A single turn carries every row of the set below to another of its rows. Some are shown first; where does it send the rows asked next?
lofub: [ -4  42 -12  -6  -3  25 -13 -17   5   4  -6   3  -7  -3 -11   1  -4  -9
 -13  10   0 -11  27 -12  23 -11  -4 -49  25   9 -21]
kopa: [  0  -6 -19  -9 -21   7   5  -5  -4  -5  -4  -4  15 -10  25  -3  -7 -40
  29  15   0  -6   2 -11  30  -1   1   6 -13   6  25]
dile: [ -7  -5  17 -36   0  12 -16 -11 -35  12  -2  14  16   5   8 -11   4   8
   1  -3  -7   2   3 -21  18  -4 -18 -35  12   6  24]
Zed: [-17   9 -21 -19  -2   0 -26   7   4   3  21   8 -16 -18   3   2  -7 -30
   6   4   3 -20  -3 -19  23  -5 -35 -11   4  37  29]
dobik: [-12  24 -11  -3 -13 -16 -16 -29 -22 -12  -6  19 -22   1   1 -17  -8 -26
  -2  36  13 -21  -2 -14   9 -24  11 -28  17   5  -8]
kega: [ 14   2 -18  10  -5 -17 -14 -14 -19  14   2 -15  -9  16  -1  -2  -9   3
  10  14   8   2 -33 -33   9  20  -2 -24  23  14  12]
Vilak: [ 10  -3 -13 -24 -11  11  15 -11   4  11  12 -20  33 -11 -23  -6   7 -20
  10  21  -8 -18  20 -19 -17 -15  -6 -19  14   0   3]
zop: [ -5  21  -4  10 -28  -7   5  -8 -12 -30  -6   0 -19 -12  -6 -10  -7 -15
  -8   4 -30 -12   9  -9   4  -3   5  12  30   3   0]
rura: [ 17  -1  -7  32  -7 -19   6  -1  -9  -1   6   2 -14  -1   9 -10   4   5
  -6  29 -28  -1  -8  -4   2 -13   6  -3  14   7   8]
Padok: [-11  34 -15  -9 -14   4 -16 -10   1  -3  12   5   3   3   8   7  -6   6
  36   7  -5 -19   0  -2 -29  -4   6 -11 -33   5 -12]
kagid: [-10  -6 -24  10   1 -12 -29  32  11  14  -5 -21   0   5  25  13 -15 -26
   5   4   3   1  -1   2   1 -21  -1 -39  27  -5   1]
roka: [-22  17 -26 -26  11  -2   0 -10  10   0  13  54  -5   7  -1   3 -14 -29
  19  -4  -6 -16 -17   3  -5  -5   7 -18  -1   9  17]
fif: [-18  -4 -34  12  14  -2 -23 -11   2  -5  11  -5 -17  15  -1   6 -13 -27
  -3  15 -21 -12  -7 -12  22   5   8 -49   6  37  21]
netuv: [-22  11 -21   8  -8  -5 -28 -14  -9 -28   1  -3  -2  20 -11  33 -31 -15
  12  -4 -17   1   5 -15   4  21  11 -24   5  22  27]
nisap: [ -3   8  -8 -19  12  13 -11  11 -10  -1  20  -8   3  19  13   6  10 -33
   4   1 -40   9  26 -20  19  15 -11 -36  25  15  -3]
nopil: [ 11 -10  -5  -7 -12   0 -28  12  16 -11   5  -2   7   9  13  21   2 -24
  11 -11   5  17  13  -4  -4  13  -8  -8  -7  22  38]
Tovet: [-30  31  -3 -11 -15  22  -9 -34 -16 -24  18  20   9 -12  20  -7   1  -6
  -4  28  -8  -3   0 -25   9  -3  -9 -23  23  -6  16]
kif: [  9   1  -8 -11 -25  -2   4 -18 -27 -24  16   2  -5  18  10  18  -2  12
   2  18   3  12  16   2  -5 -13  34 -24  18   3  10]
Vit: [  0  11 -22   1   5  18  -3   3 -14  12  31   1 -18  16  -4   6   3 -30
 -22  13  -7  17   0  -9   6  -1  10 -37 -13   8 -16]
Vamu: [  1  -5 -24  15   4 -14  -9   8  -6  -3   2  16   1   6  -4  -1  12   0
   2  -8  36 -25  14   1 -11  -9  -2  -4   3  17  30]
Lebe: [-18  11  -6  -2  17  24   7  10 -21  -2  12   6   2 -19   3 -29 -18 -15
  25  12 -18  17 -21 -13 -18  -2 -12 -19  10  -3   5]
Guri: [ 12  32  -9  10  -7  11 -15 -16  -5  10  -2   9  17  12 -10  27  -8  25
  -6  12   3  13  21  -6  -2  -6  -4 -38  11   1  -4]
Foluk: [  1  -9 -10  -6  15 -31 -12 -10   7   0 -10   4   1   6  -1   3   5  -6
  -1   3 -15 -28 -19  -8   3   2   5 -34  57   2  12]
buker: [-36 -18   8 -19  -6 -13  -2  -6  19   6 -11 -20   2   2   7  27 -13 -12
  13  15   9  -9  11 -24   0  -7 -11 -51  -1   5   4]
rofiv: [  0  -2  -3 -34   0   4  -2 -16  11  -7  19  31  11  13  20  25   0 -31
  19  12 -23  -7  -5  -8   1  19  11 -30  20  -8  28]
ralir: [ -4  -4  -6   6   2  12 -27  -8 -17  14  -6   3  26 -20  24  28  -6  -5
 -11  15   3 -13  -5 -16 -15 -19  -9 -48   4 -12   9]
turi: [ -4  14 -13  -5 -38  -5   1   0   1  -2 -13  12  11   2 -12   2  -1 -13
  33   3 -10 -34   3 -15 -38  -6   1  -3  31  10   8]
zul: [-35 -23 -31 -15 -12  25 -19 -20 -10  10 -11  -2  -3 -16  -4  16 -12  -2
  12 -15   9  -5  -2 -16   3 -15  -1 -32 -15  -4   8]
Rakag: [-30  20 -25 -14 -35  10 -16  22 -24  -7  12 -19  20  -9  -1   2 -29 -12
  -1  -4  -9  -3 -11 -14   6  -4 -17 -29   3  -9  15]
naf: [ -2   0   8 -15 -14   9  -9   8 -13 -24  13  -5  -5  -7   4  -6  11 -17
   5  14  14 -38  24 -22  24  23 -11 -19  18   1  25]
gevok: [ -2  14 -29 -24  -1 -12   1   4 -12 -26 -15 -23 -34   5 -24   1  -8 -18
   0 -11  -1   6   5  -3   4  15   8 -25  21  13   2]
Vebel: [-17  11  -9   8  17  -1  -6  -4  13 -19   2  28 -11   8  26   8   3   2
  -2  19   8  19  16  15 -19 -22  14 -25  15   2   4]
Mar: [ 15  -8 -17 -13  -9  14   1  23  -7   6   4   9 -18  -9  -2 -11  13  -2
  33  33 -29 -30   2   1  -8  -7   5 -31   7  -1   8]
durop: [-31  21   5 -16  -5  27   1  15   0 -13  -3  -5   3 -20  14  16 -28 -13
  -5 -11   8 -18  14  -7  -9 -23   5 -42   2   8 -11]
tori: [-15 -26 -27 -17 -15 -21   7  14   1   0   2  20  -1  -7  10  20 -17 -27
  -1  22   5  -6  13   6   2   0 -17   7   9  24   9]
digu: [-18   4  15 -29  17  -9 -14   1  -7   6 -26  20  -4  14   6  -3  -4  -6
   8 -24  12   1  21  -3   0 -22  -6 -25  24  17   7]
Das: [-11  43 -11   4  -3 -12 -15 -20 -19   3  15  -5   0  10  -5  46 -12 -34
   6   2   0   5  11 -29  -1  -4  -4  -8  21  -5  -4]
sasa: [  5  -7  -8  -8   4  15 -15   9   3  17   1  10  -3 -12 -22   1 -24  -7
  31  20  10 -18  19 -10 -14 -12   0   2  10  -9 -21]
palam: [-16  -3  -6  -4  14   1   3   1  -4  -6  -1  -3  10 -12  13   5  -4 -30
  14   4 -17  17   0 -11 -39  -2 -12 -17  55  -1   3]
gedaf: [ -7  13  -3 -16  -4   5  -1   6 -13 -26  -2   8   0   5 -21 -19 -19  13
  13 -18 -16 -11 -24  -1   9  15  20 -22   3  -5  14]
tul: [-17  30 -26  11  14  -9 -25   2 -20  15   4  26  13  22  -7   5 -14 -15
  16 -16 -12  10   3 -18  -9  -4 -19  -7   1  20  -1]
goru: [ -6   0 -25 -26 -11   4 -23 -19   8   5  18  -5  -7  -7  23  17  23 -17
   3  24 -23 -33  14  -5 -20   0  -3 -31  21   8 -19]

gevok -> Das
digu -> palam
And these:
kagid -> goru
rura -> fif
durop -> turi
nisap -> Tovet
sasa -> tori

A single turn carries every row of the set below to another of its rows. Some are shown first; where does it send the rows asked next?
Lib: [ -7  -8  -7 -16   8 -12 -31   1  18   5  12   6  -4 -42  25  32 -13  -9
  19  14 -36   7  14 -44 -31  23 -10  18  22  -3 -13   3 -31  32  -4  15
  15]
bib: [-12  21 -11   4 -19 -25 -41 -17  -7  23 -17   1 -36  -2  41  29 -23  -1
 -19  23  -3  23 -32  -1 -39  16   0  37 -26  20   7  28  16  36   3  35
  10]
daf: [ 10  14  -9 -19   6 -16 -43 -14  15  24  20 -14  -6 -35  23  36 -34  -2
 -17  17  -1  14  -3  -9 -18  25 -19  30 -16   1  24  38 -27  44   2  29
   5]
vuva: [ -6  33  -8   7 -38 -33 -12 -19   3   1 -29  14  -6  10  17  -2 -25   3
  25  46   2   8  -6 -13 -36   2  12  12   9  15  15 -10  -4  33  -3  19
 -17]
dimi: [ -8  26 -15   6 -27 -17 -39 -15 -11  27 -18  -2 -38  -1  40  33 -20  -3
  -5  19 -15  28 -31   1 -28  12   1  35 -19  11   6  26  14  46  -8  38
   7]
bup: [ 16   5 -17 -22  -2 -14 -39 -14   8  23  27  -8 -15 -29  31  27 -33 -11
  -8  15  -4  12  -1  -6 -17  15 -19  26 -14  -9  26  40 -29  48  -3  36
   7]
funa: [-17  26  -9 -10 -23  -9 -15  -8  -1   1 -48 -19 -34 -29   9  -1 -37  -1
  27  19   1   1  -2 -33 -36  -2 -11  44 -15   0 -26  15  -2  16   3  45
  -8]
pur: [-11  29 -16   1 -14 -24 -40 -16  -4  35 -20  -2 -40  -1  35  33 -17  -7
  -7  14 -12  16 -29 -11 -46   6   8  42 -27  13   1  25  22  46  -6  28
   1]
reb: [ -5  26  -8  14 -37 -31 -14 -14   3  -3 -36   2 -13   3  12  -1 -19   5
  21  41   0  14 -20  -6 -25   0  11  13  11  22  18  -9   4  31   3  25
 -18]
Sud: [ 19   7 -14 -22  -5 -19 -37 -19  11  24  19 -17 -22 -37  37  23 -22  -9
 -19  25   0  16  -8  -5 -21  15 -15  29 -10  -7  28  43 -27  46   6  28
   0]
val: [ -5  -6   0 -14   5 -13 -29  -3  24  19   4   1 -11 -49  24  32  -9  -4
  16  14 -33   7   4 -44 -19  28  -9  21  17 -11  -8   6 -29  32   3   7
  18]
Vak: [-19   9 -46 -22   3   2 -43 -10  44  -6 -25 -13  -6 -26  42   4  -6 -20
  22  21 -13  31  18 -38 -34  17  -6  25 -25  14   4   7 -17  40  16  27
  15]
buf: [  0  19  -3 -15 -28 -16 -19   6   3   1 -12 -14 -23  -8  37   6 -28  -4
   8   6  18   4   2 -31 -16  -9  -5  47 -50   0 -21  15  -3  29  -3  48
  -5]
Zos: [-21  19 -37 -18  -4   0 -29 -20  25  -7 -51 -24 -20 -37   9 -10 -30 -12
  34  30 -10  17  14 -32 -44  12 -12  26  -3  10   3  16 -16  26  16  33
  -2]
rubot: [  0  -1 -15  -8   4 -13 -24 -10   2 -23 -33  -8 -32  -9  31 -18 -14   0
  24  16 -22   6  19 -51 -29  20  18   7   0  13  18   9 -13  21 -19  -6
  -2]
zas: [ -7   9 -24 -17 -13 -14 -36   3  37   3   3  -4   1 -10  51  15  -9 -13
   7  11  13  21  10 -33 -13   0  -6  35 -45   7 -10  -1 -17  45  15  39
   7]
Kapuf: [ -4  -3 -11  -9  13 -11 -35  -8  14   6   4   6  -6 -41  26  32 -11  -4
  22   3 -24   7   9 -46 -20  20  -6  24  17  -6 -21  -4 -37  41   5   0
  11]
gunu: [  3  -1  -9 -12  -6  -9 -20  -1   2 -30 -26  -7 -25 -12  22  -9 -10  -3
  25  29 -28   8  23 -47 -35  15  15   5   8  23  19  10  -3  13 -20   0
   0]
Gil: [ -7   6  -7  -6  11  -5 -30  -8  18   6   8  -3   1 -46  22  32 -12  -2
  21   7 -33   5  22 -47 -22  32 -10  24  11  -3 -10   7 -28  32 -13   7
  11]
doku: [-10  19 -10  20 -33 -36 -13 -19   0  -5 -28  12 -13   3  22  -7 -16   3
  18  38   8   8 -13  -6 -39   6   9  16   8  16  13  -7  12  24  11  25
 -11]
musig: [ 22  11 -16 -27   6 -13 -41 -15   8  21  21 -10 -16 -29  22  31 -30  -9
  -6  15   6   7   1  -8 -23   3 -11  33 -22  -6  25  42 -27  52   5  18
  -5]
Veta: [-11  30 -19   4 -29 -25 -37 -21 -15  21 -18   2 -37  -1  52  29 -13  -3
 -11  29 -13  29 -25  -3 -43  10   5  38 -16  14   2  22  10  47  -7  30
   1]
sobub: [  1   2  -2 -17  -7  -8 -21  -2   6 -15 -28  -1 -26 -11  19  -6 -15  -1
  30  26 -27   1  26 -52 -28  22  18   8  -3  12  21  12  -7  15 -29  -7
   9]
kon: [  1   4 -13   1  -7 -10 -15 -14   0 -30 -20  -3 -18 -13  26 -13  -8   0
  32  25 -21  -1  31 -42 -32  19  12   9   5  10  18   8   0  13 -23   0
  -3]
gebe: [-10  26 -11  13 -26 -39 -12 -18  14   8 -31   3 -14   2  12 -14 -23   2
  20  34   5   2 -21 -16 -31   0  13  13   9  16  16 -13  -1  36   6  26
 -23]

reb -> Lib
kon -> daf
val -> Veta
And these:
rubot -> musig
zas -> funa

A single turn carries every row of the set below to another of its rows. Some are shown first; where does it send the rows asked next?
Babab: [ -3  -3  -5   3  -9  19  17   2   3   2   0 -19  18  -4  18  -7  11  35
  21   4  28 -26   8 -14  24 -15]
Pupe: [ -9  27  12  19 -13  26  25  -8 -11   7   0 -26  -1   3  10  18  -3  17
  -4  -3  -9 -16  -9 -14   1  12]
Fofel: [ 18 -36 -10 -20   5  -9   3   7  17 -13   0 -13  19 -11  -3   6  -5   0
   6  19  27 -11 -11  23 -12   1]
goko: [ 25 -32 -11 -24   3 -14   8   5   5 -15   2 -12  19 -14  -2   2  -7   3
  -1  13  31  -6 -11  18 -11  11]
Zegeg: [-12  -2  16  -2  10   4  -3  25  -2   7   7  34 -15  13   3   8   8 -26
   2  -7   7  -3  24  12   8 -29]
Firu: [-18   2  22   6   3   6  -4  25  -3   2   2  26 -22  15  -1   7   9 -17
   1 -14  -2 -12  24  20   9 -26]
Bolaz: [-17  -8  -6  -8  13 -30  -8   4  -7  12  13  14  -4  12  -5   0 -12   0
  11  -6  21 -17 -20  21 -15  21]
rika: [ 16   5  20  28   6  -6   3  21  -8  -9   5   4 -22  15   8   8  12   4
 -11  17  -7  25  -2  -6   0 -23]
nimum: [-12  -2   0   1 -13  22  30   5   7   4   6 -13  19  -3  16 -10   7  28
  21   8  28 -27   5 -11  21 -10]
Rasiz: [-18   2  15   6   4   1  -6  25  -6   4   0  28 -20  11   6  14  10 -20
   1  -9  -2  -2  31  13  14 -22]
tute: [ 24 -27 -11 -24   6 -11   3   9  11 -10  -2 -16  17 -15  -8   0 -10  -8
   3  18  34  -6  -2  16   4  10]
gan: [ 23 -32  -9 -24   8 -16   0   5  10  -9   1 -15  14 -12   0   7 -11  -2
  11  21  34  -7   0  22  -8   6]
vusum: [ 20 -33  -8 -23   4 -10  -4  10  10 -10   5 -12  18 -17  -4  -3  -5  -2
   7  21  27  -8  -7  23  -9  -2]
rim: [ 14   1  16  24   3   1   2  24  -2 -11   8   4 -15  12   3   7  10   0
 -15  10  -3  33  -3 -16  -1 -25]
mamim: [ -5  20   8  11  -4  24  26 -15 -12   4   2 -31  -2   6   8  20   3  14
  -2   0 -12 -14  -9 -18  -9  13]
Masib: [-16   1  10   2  -1   5   4  18  -9   2   3  35 -22  10   5  10   8 -25
   3 -11   0  -5  27  17  14 -21]
zuvok: [-25   0  23  -1   0   6  -6  23  -3   0   3  27 -18  14   1  10   4 -21
   0 -14   5  -5  22  17  17 -26]
Femi: [-12 -11  -9  -8   9 -31 -17   8 -18  16  14  14  -3   6  -4   1 -10   0
  16  -1  19 -21 -11  20 -11  19]
Dum: [ -2  14  12  23 -10  30  18 -13 -15   2  -1 -31   2   0  10  11  -1  23
  -4  -4  -7 -13 -11 -11 -10  17]
pena: [ -4  18   9  13 -11  26  26  -9 -18   6  -8 -31  -2   2  10  15  -1  24
   4   2 -11  -8  -8 -14  -6  15]
poso: [ -7  20  12  19 -10  31  23  -7 -11   2   2 -26  -1  -1  14  11  -6  20
   0  -2 -13  -6 -11  -9  -9  18]

gan -> Rasiz
mamim -> tute
And these:
Babab -> Femi
vusum -> Firu
rim -> nimum
poso -> Fofel
goko -> Zegeg

